Each row has a name. After each piece below comes the name of the row it's from. Each question is about the rows just above it.

(65): [-23  46 -17   9  71 -68  24 -64 -21   6 -14  62 -24 -19  27  54  23 -26
  27  -1  84 -41   7  24  14  39  72   7  50  34]
(107): [   8  -13   -7   33  -43  -17  -37   90   21    2   16    4  -17   21
  -10   -4  -59  -23   -2  -22  -32   11   28  -49  -33  -75 -109   58
   27   38]
(15): [   9   71  -66   33  -43  -17  -37   90   21    2   16    4  -17   21
  -10   -4  -59  -23   -2  -22  -32  -33  -75   11 -109  -49   58   28
   27   38]
Which row holds [ -49  -33  -75 -109   58]?
(107)
Where do [  11   28  -49  -33  -75 -109   58] appear?
(107)
find: [  9  71 -68]
(65)
find: [   8  -13   -7   33  -43  -17  -37   90   21    2   16    4  -17   21
  -10   -4  -59  -23   -2  -22  -32   11   28  -49  -33  -75 -109   58
   27   38]
(107)
[   9   71  -66   33  -43  -17  -37   90   21    2   16    4  -17   21
  -10   -4  -59  -23   -2  -22  -32  -33  -75   11 -109  -49   58   28
   27   38] is in which row?
(15)
find: [-17   9]
(65)

(11): [ 20 -33 -65  30  68 -15]
(55): [93 23  8 68 30 43]
(26): [ -1 -35 -15  68 -65  30]
Where do [-15  68 -65  30] appear?
(26)
find: [30 43]
(55)
[-33 -65  30  68] is in which row?
(11)
find: [30 68]
(11)
The row with [ 8 68 30 43] is
(55)
find: [ -1 -35 -15  68 -65]
(26)

(14): [ 19  11  -7   2 -21 -20  18   2  -9]
(93): [ -3 -64 -70 -30 -35  33 -73 -44 -20]
(58): [-34 -49 -13 -47  48 -24 -24 -22  49]
(73): [-23 -33 -13 -30  29 -15 -18 -18  30]
(86): [  3 -59 -51  33 -30 -35 -59 -33 -17]
(60): [-73 -47 -46 -97  88 -76 -65 -75  97]
find: [-30 -35  33]
(93)
Where do [-73 -44] appear?
(93)
Which row holds [-73 -47 -46 -97]?
(60)
The row with [-97  88 -76] is
(60)

(28): [-33 -19 -30 -59 -50]
(19): [-89 -24   0 -27 -25]
(56): [-55  57 -64 114 -26]
(21): [-19  49 -28  33  90]
(85): [ 58  35 -40  22  29]
(2): [-33 -30 -19   8 -62]
(43): [-72   2  -2 -41 -57]
(156): [-72  34 -30 116 -23]
(189): [-43  73 -10  86 -70]
find: [-33 -30 -19]
(2)
[ 73 -10  86] is in which row?
(189)

(67): [-49 -67 -40 -57 -29  20 -26  13 -13  13 121 -54  32   1 115 -49 -48 -88
 -28  38]
(149): [ 12  15  10  17  14  11   6  13   7   8   3  13 -21  13  -1  12  17  15
 -21 -27]
(144): [  3   6   1  19  30 -29  13   7   6  -4 -55   0  34  -7 -50   4  35  -4
  51  49]
(31): [ 18  24  15  20  13 -13 -29  20 -26  13 -31  20 -16   7 -32  18  16  32
 -15 -20]
(118): [ 14  15  13   3 -13 -22 -22  17 -22  12 -23  19 -31  -8 -19  14 -13  39
   6 -42]
(37): [ 14  20  13   3 -13 -22 -22  17 -22  12 -23  19 -31  -8 -19  14 -13  39
   6 -42]
find: [ 6 13  7]
(149)
find: [ 14  15  13   3 -13 -22 -22  17 -22  12 -23  19 -31  -8 -19  14 -13  39
   6 -42]
(118)
[-26  13 -13  13 121 -54] is in which row?
(67)
Where do [  7   6  -4 -55   0  34  -7 -50   4  35  -4  51] appear?
(144)
The row with [ 13 -13 -29  20 -26  13] is
(31)
The row with [ 13 -21  13  -1] is
(149)

(45): [ 25 -16 -21  39 -10  41  26  61  27  42 -17   4 -52 -72  56  54  32 -35
   2  56  63  76   3 -16]
(29): [-47  94 -38   6  -7 -19 -14  60  15  39 -21 -52   9   8  17  72  28 -46
  13  91  59  34  -8 -79]
(115): [-71  25  36  19  19 -31 -33  41 -44 -28  70 -47  93  85   4  10 -20 -44
 -25 109 -27   8  23 -54]
(124): [ -6  57 -86  -4 -28 -10  38  45  39  40 -38   3 -50 -35  11  54  29 -20
  -2  20  69  27 -19  -6]
(132): [  3 -47  -2   2   7  17  14  68 -28 -52  86  25  50   8  37  11 -15 -30
 -20  79 -51  61  40  51]
(103): [-10 -12  15   1   8   1 -14  60 -16 -21  39 -10  41  24  11   0  -5 -13
   0  41 -29  10  15   3]
(63): [-40  43 -25   8  -1 -20 -24  23   1  -5   0 -25  35  53 -30  31   5 -18
  12  34  13 -20  -5 -31]
(102): [-61  -7  -5  16   2 -50  32  60 -55 -26 102   8  75  59  13  -9 -49 -48
 -96 105 -23  40  31   4]
(66): [-34  75 -82   0 -21 -33  18  38  24  45 -37 -12 -31  -6  -7  55  15 -23
 -12  34  78   2 -25 -33]
(207): [-10 -12  15   1   8   1 -15  25 -16 -21  39 -10  41  24  11   0  -5 -13
   0  41  50   0 -23 -46]
(154): [ 52 -38  11  -6   1  40  28  58  -3 -14  43  31 -15 -64  76   9   8 -23
   4  52 -26  81  34  45]
find: [ 60 -16 -21  39 -10  41  24]
(103)
find: [-47  94 -38   6  -7 -19 -14  60  15  39 -21 -52   9   8  17  72  28 -46
  13  91  59  34  -8 -79]
(29)
find: [  3 -47  -2   2   7  17  14  68 -28]
(132)

(82): [ -46 -114   83 -107  -25  103  -88   97  103  124  107  -22   49   -8
   79  -44   71 -101  -42]
(158): [-119  -72  -31  -90   63   -9  -43  101  -48  -15 -119  -94   19  -35
  -18  -27  -51  -81  107]
(160): [  35  -72  -31  -90   63   -9  -43  101  -48  -15 -119  111   19  -35
  -18  -27  -51  -81  107]
(169): [ 119   19  -42    0  -11   58  122 -114   58 -103   82  -56  -42  113
 -119    2  -87   -8 -117]
(97): [ -46 -114   83 -107  -25  122   58 -114  103   81  107  -22   49   -8
   79  -44   71 -101  -42]
(161): [-52 -86  71  81 -22  66 -18 -99 -28  65  61  29 -56  49 -37 116  55 -84
  77]
(98): [ 115 -101  100   11  -36  117   66   56   85   -2   10 -103   15   20
   83    8   24   73 -100]
(100): [ -87   35  -10   65   66 -103    8   83   15  117   10   85  -36   20
   56   -2  108  114  -22]
Which row holds [  58  122 -114]?
(169)
[ -72  -31  -90   63   -9  -43  101  -48  -15 -119  111   19] is in which row?
(160)
find: [ -36  117   66   56   85   -2   10 -103   15   20   83    8]
(98)
find: [85 -2]
(98)
Where do [-18 -99 -28  65  61  29 -56  49 -37] appear?
(161)

(89): [ 30 -13  49 -10 -24 -12  16]
(36): [-10  49 -10 -10 -24  16 -24]
(71): [-24 -34  -8   2 -13  17  17]
find: [ 30 -13  49 -10 -24 -12  16]
(89)
[-10  49 -10 -10 -24  16 -24] is in which row?
(36)
Where do [-13  49 -10 -24 -12  16] appear?
(89)
find: [-10  49 -10]
(36)
Which row holds [ -8   2 -13  17  17]?
(71)

(129): [ -7 -48  -8 -39 -58 -49]
(83): [   5  -41 -100  -34   35    2]
(91): [   2  -43 -104  -38   34   -4]
(94): [ 16 -43 -67   0  37 -12]
(52): [  16  -43 -104  -38   34   -4]
(59): [ 49  -8 -58 -39 -48 -26]
(146): [ 49  -8  17 -39 -48 -26]
Where do [-34  35   2] appear?
(83)
find: [  16  -43 -104  -38   34   -4]
(52)
find: [ -8 -58 -39 -48]
(59)
find: [   2  -43 -104  -38   34   -4]
(91)

(106): [-34 -45 -64 -49 -12 -30 -67 -72 -18  62  38 -10  11  68  27 -76   3  85
 -10  18  60  16  17  64 -65  34  -1 -64  23  34 -22]
(130): [-23 -38 -60 -48 -16 -37 -76 -81 -27  50  20 -33 -11  53  18 -82  -2  85
  -4  28  67  20  21  72 -53  45  10 -53  36  49  -8]
(112): [-33 -45 -64 -50 -14 -31 -68 -73 -20  59  34 -12  10  68  25 -77   4  88
  -8  18  59  17  19  66 -64  34   1 -61  25  36 -21]
(30): [-67 -72 -18  62  38 -10  11  67   9  79  42 -12   8  64  17 -93 -16  69
 -24   0  36 -10  -8  42 -85  14 -17 -72  22  39 -14]
(159): [  32   39  -34  -24    6  -17  -58  -67  -20   49   14  -41  -23   33
  -11 -114  -32   58  -32   -2   42    6   19   75  -50   50   21  -35
   55   64    7]
(49): [-32 -44 -64 -50 -16 -34 -70 -74 -21  54  27 -18   8  67  25 -80   3  90
  -4  20  58  17  22  69 -61  36   3 -58  29  39 -19]
find: [-67 -72 -18  62  38 -10  11  68]
(106)
The row with [-80   3  90  -4] is
(49)
Which row holds [29 39]?
(49)
find: [22 69]
(49)
[-4 28 67 20] is in which row?
(130)
Which row holds [-11  53  18 -82  -2]?
(130)
find: [ 39 -34 -24   6]
(159)

(24): [-68 -18  81  34 -54 -31 -32  -7   9 -95 -20   3   6 -16  14  14  23  18
  69  34  10 -16  88  34 -20 -66]
(92): [-77  50  64  -2 -29  12 -31 -18 -18 -37   7  32  22  -8 -15  17   7 -24
  63   1  -2  10  57  18  24 -62]
(101): [-73 -20  76  29 -34 -15 -21 -71  26 -73  26  23  31  33 -33  15  39 -10
  78 -10  39 -18  83  19  -4 -34]
(147): [  9  40  16  12  -3  -1 -29 -27 -44 -81  28  54 -16  28  19  28  27 -15
  55  33  -8 -14  49   8   1 -20]
(72): [-77  50  64  -2 -29  12 -29 -18 -18  54  28 -16 -81  -8 -15  17   7 -24
  63   1  -2  10  57  18  24 -62]
(68): [-53   0  88  13 -85 -17 -25 -69  30 -67  44   4  -8 -36 -26  40  -2  -9
 102 -16  52  40  93   5  23 -69]
(70): [-40  31  54  26 -12   4 -37 -15  -6 -45  12  30   6  20 -22  19  27  -8
  52  17   5  -7  63  22   4 -50]
(143): [-97  -6  93   1 -62 -14 -27 -43  32 -62  18  19  29  -8 -34  33  19 -18
  96  -2  39  15  58  23  25 -64]
find: [ 12 -29 -18 -18  54]
(72)
find: [ 28  27 -15  55  33  -8 -14  49]
(147)
The row with [-81  28  54 -16] is
(147)
find: [-18 -18 -37   7  32]
(92)

(62): [ 57 -58  41  66 -16 -24]
(22): [ 49 -36  26 104 -51 -22]
(17): [ 18  40 -27  23  -4 -26]
(126): [ 51  57  -2 -12  38  28]
(23): [ 40 -27  23  18  32 -41]
(138): [ 33 -10  67  34  -7 -32]
find: [ 18  40 -27]
(17)
The row with [ 40 -27  23  18] is
(23)

(166): [-47  -5 -36  79 -55 -66 -92 -72  30 -58 -59  68]
(87): [-47  72 -30   6  97  27 -23 -12 -25 -28  67  77]
(187): [ 12  20 -27 -25 -99  60  75  22  27  39 -66  24]
(182): [  24  -82  -11   23    1   16 -104  -14   80   87  -26   61]
(61): [  7   2  56  87  36  19  46 -76 -95 -80 -81 -70]
(131): [ 46 -85  78 -48 -67 -68  72  31 -14 -22 -28  28]
(4): [-30   4  97  27 -23 -12 -27  81 -54  46 -85  77]
(183): [-66  71 -85 -56  68  35 -99 -99 -83  84  39 -76]
(127): [ -47  -83  -87  -21  -31  -82  -68   92   17   10 -102    8]
find: [-30   6  97  27 -23 -12]
(87)
find: [ 46 -85  77]
(4)
find: [-104  -14]
(182)
find: [ 81 -54  46 -85]
(4)
find: [-47 -83 -87 -21 -31 -82]
(127)
find: [-31 -82]
(127)
Where do [ -83  -87  -21  -31  -82  -68   92   17   10 -102] appear?
(127)

(42): [-65 -65 -79  33 -39]
(50): [-65 -65 -79  27 -39]
(128): [  -9   34   21   27 -123]
(8): [-65 -79 -65  33 -39]
(35): [-34 -47 -26 -39  18]
(9): [ -9  34 -25 -10   9]
Where do [-65 -65 -79  27 -39] appear?
(50)
find: [  -9   34   21   27 -123]
(128)

(76): [  63   66   -7   69   34  -24 -104   52   37  -44]
(33): [  66   -7   70   69   34  -24 -104   52   37  -44]
(117): [  63   69  -44   37   -7 -104   34   70  -24   52]
The row with [66 -7 69] is
(76)
find: [  -7   70   69   34  -24 -104   52   37  -44]
(33)
The row with [ 63  66  -7  69  34 -24] is
(76)

(39): [ 11  55 -91  68  22   4   9  49]
(110): [-30 -50 -91  22  49   4   9  68]
(88): [ -9  29 -32  -5  48  21  -5  13]
(84): [-29  -5  48  21 -80 -35   1 -43]
find: [ 9 49]
(39)
find: [22  4  9 49]
(39)
The row with [-32  -5  48  21] is
(88)
Which row holds [-91  68  22   4   9  49]?
(39)
Where do [ 29 -32  -5  48] appear?
(88)

(5): [ -1   8  12 -10  12 -16  33  10   3  26 -29]
(10): [-28 -18 -16   8   6  -8 -12  35 -18  -6  -4]
(163): [-6  3 -4  5  1 -4  1  6  2  3  1]
(172): [  2  13  -5  -7 -18   6  20 -21  -2 -13 -15]
(188): [  6   8 -18 -16 -28  -3  22  -7   3  20 -10]
(171): [-10 -29 -36 -33  -2  16 -27   0  24  19  37]
(137): [-19 -22  -5 -30  28  -5  18  19  20   7  -5]
(81): [-28 -16 -18  17 -16   3  -2  23   0   7  -3]
(136): [  33    8   33    1    5  -10   71   -2  -24   16 -104]
[-28 -16 -18] is in which row?
(81)
find: [-28 -18 -16   8   6]
(10)

(79): [ 92 -50 -32 -68  -4 -45 -23]
(104): [ 92 -50 -68 -32 -92 -68  70]
(64): [ 67  45 -32  -4 -23 -45 -68]
Where do [ 92 -50 -68 -32] appear?
(104)
find: [-32 -68  -4 -45 -23]
(79)
Where do [-92 -68  70] appear?
(104)
[ 92 -50 -68 -32 -92 -68  70] is in which row?
(104)

(120): [-38   0  -7  27 -30  17  35  -5  -8  37  24 -14   1  -9 -50 -22 -11  21
 -72 -26  22  21   9  -3   3 -41  14   8  -9 -46  21 -28 -45  19  48  36]
(122): [ 24  61   3 -35  35 -38 -43  12   2 -51 -41  16  -4   6  60  26  20   7
   0 -23 -52   5  -3  44  38  -2 -17 -21   6  64 -43  31  56 -26 -53 -44]
(53): [ 38  26 -13 -12   5 -54 -11  20 -16 -28 -38  -3 -11  -2  19   8  24   5
  38  44  -3 -52 -23   0   7  -2 -17 -35  -8  40 -64   0  17 -14  -8 -15]
find: [  5  38  44  -3 -52 -23   0   7  -2 -17]
(53)
Where do [-38  -3] appear?
(53)
[-52 -23   0   7  -2 -17] is in which row?
(53)
The row with [38 44] is
(53)
find: [-11  20]
(53)

(105): [ -42   15  -28   51    7    9  -68    3   65   25   56   30  -20  -54
   41  -31  -26   25  -28   16  -29 -124   11   39  -37  -32  -33   16
  -13   -7    5   44  -17   27]
(40): [ -84  -83  -34   33   41  -18 -106    8   34   10  -57   35  -16   17
   64  -21  -36   10    1   24  -88  -78    1    2  -42  -39  -58  -24
  -10   25   45   65  -75   31]
(34): [-49 -96   6 -42  60 -15 -57 -32  -2 -33 -93  39 -33  46  19 -12 -73  13
  22  75 -86  12 -48   7 -33 -10 -62 -17  50  62  17  46 -35  14]
(69): [ -5 -19  24 -28  45 -20 -41 -24  14 -56 -30  36   3  41   3 -48 -48   1
 -30  19 -14  33  14  28  18  14 -70 -54  52  20  42  24 -64 -13]
(179): [ 96 -21 100 -72  11  37  69 -32 -37 -13 -50 -43  15 -28 -50 -15   0   2
  32  -1  17 101  -4 -14  -8 -19  11   4   0  31 -61 -27  10   5]
(180): [-122  -32  -66   64   16  -18  -89    1   66   32   19   28  -40  -26
   54    2   -8    4  -22   22  -47  -99   -3  -12  -52  -61  -43   13
  -16  -10   22   53   -1   48]
(121): [ 84  50  73 -74  -7  28 107 -50 -38 -29   5 -33   8 -38 -62 -26  -1   4
  12 -40  52  82 -13   5 -12   0  29  21   6   9 -63 -39  24 -19]
(46): [ -6  19  72 -55  37 -42  -2 -15 -43 -57 -46  -7  30  40 -15 -28 -56  20
 -11  18  -1  84   5  10  -8   8 -50 -42  11  58  27  12 -45 -29]
(13): [ 96  22  73 -80   0  31  88 -31 -23 -47 -25 -43  22 -36 -44  -4  -8  -5
   9 -18  36  90   9  -1   9  31  -7   7   6  16 -54 -24  14 -49]
(48): [-52 -52 -66  22  10 -10 -89 -10  89 -43  33   9  -9  -5  47 -16  -9  24
 -25  24 -42 -59  11  10 -37 -11 -67  13  -6 -10   3  67 -27  30]
(178): [  20  -20   79  -81   29   -3   37  -34   -2  -57 -118  -22   -3   44
   17   12  -33    9   -1   34  -41   71  -21  -31    8   25  -33  -49
    4   44   11  -16  -30  -15]
find: [ -9  -5  47 -16  -9  24]
(48)
find: [-33 -10]
(34)
find: [-50 -38]
(121)
Which row holds [ 47 -16  -9  24 -25  24 -42 -59  11  10]?
(48)
Where do [-43  15 -28] appear?
(179)
The row with [-54  41 -31 -26  25] is
(105)

